In the data rows, 500 means zero.
Some points, one per row:
574|411|516|563|493|517|518|512
413|426|492|417|566|510|478|471
441|427|493|391|516|520|455|494
543|528|527|375|482|433|478|510
465|470|524|461|498|430|476|536
551|545|657|608|338|241|497|505
319|478|457|521|501|483|468|503
650|433|462|466|512|569|509|504
552|375|726|999|410|457|473|520
574|418|529|555|500|535|491|513
580|425|517|554|493|527|505|502
267|575|386|457|596|579|528|465
477|443|417|425|483|490|494|484
625|465|419|473|445|438|540|488
638|460|485|494|524|551|495|542
557|574|728|625|291|201|518|424
418|457|482|468|520|470|504|514
601|453|531|541|525|534|472|540
537|497|508|386|490|480|483|443
628|447|461|500|565|544|548|505
676|492|485|448|488|603|577|508
447|456|529|512|495|425|506|526
Then 16 other points, each followed by its number:
481|451|493|423|491|445|493|516 0
477|440|528|480|457|398|494|507 1
696|544|474|535|552|604|579|454 2
792|502|484|722|586|692|513|526 3
568|676|759|659|256|157|469|434 4
405|447|448|470|528|502|494|527 5
520|461|486|411|483|529|547|546 6
651|464|459|497|515|590|516|502 7
525|590|698|562|292|244|522|415 8
649|470|475|514|528|591|511|503 9
567|699|746|670|215|132|481|436 10
673|477|440|535|514|605|485|520 11
662|465|462|506|535|597|484|526 12
451|487|497|483|442|438|544|468 13
592|423|605|805|475|537|490|504 14
756|554|414|797|640|679|523|537 15
Which of these numbered points is nearest to each point below, ignoring the 3 directions in which the first points spread most? Its number follows each.
642|465|460|482|525|587|498|525 > 12
 83|692|696|498|317|275|508|406 > 8
395|447|467|392|474|445|554|491 > 13
784|493|464|728|594|699|490|513 > 3
289|560|292|544|536|577|440|485 > 11
226|817|283|542|735|767|512|426 > 15
257|490|534|407|585|547|531|561 > 6
533|528|568|573|386|367|523|472 > 7
392|462|451|487|526|508|504|539 > 5
316|542|408|475|601|568|497|500 > 9
856|508|520|956|643|737|526|510 > 15
688|478|498|555|562|609|527|521 > 9
418|444|530|471|487|457|463|545 > 0
168|890|296|429|692|712|499|400 > 15
281|555|553|380|366|405|494|482 > 6
542|638|751|642|271|145|505|440 > 9
658|590|531|357|429|466|516|439 > 4
207|595|570|430|415|402|491|450 > 8
855|518|459|858|628|741|501|511 > 15
208|793|316|423|678|654|552|383 > 15
404|508|536|384|448|606|487|542 > 6
261|706|361|449|615|658|502|437 > 3
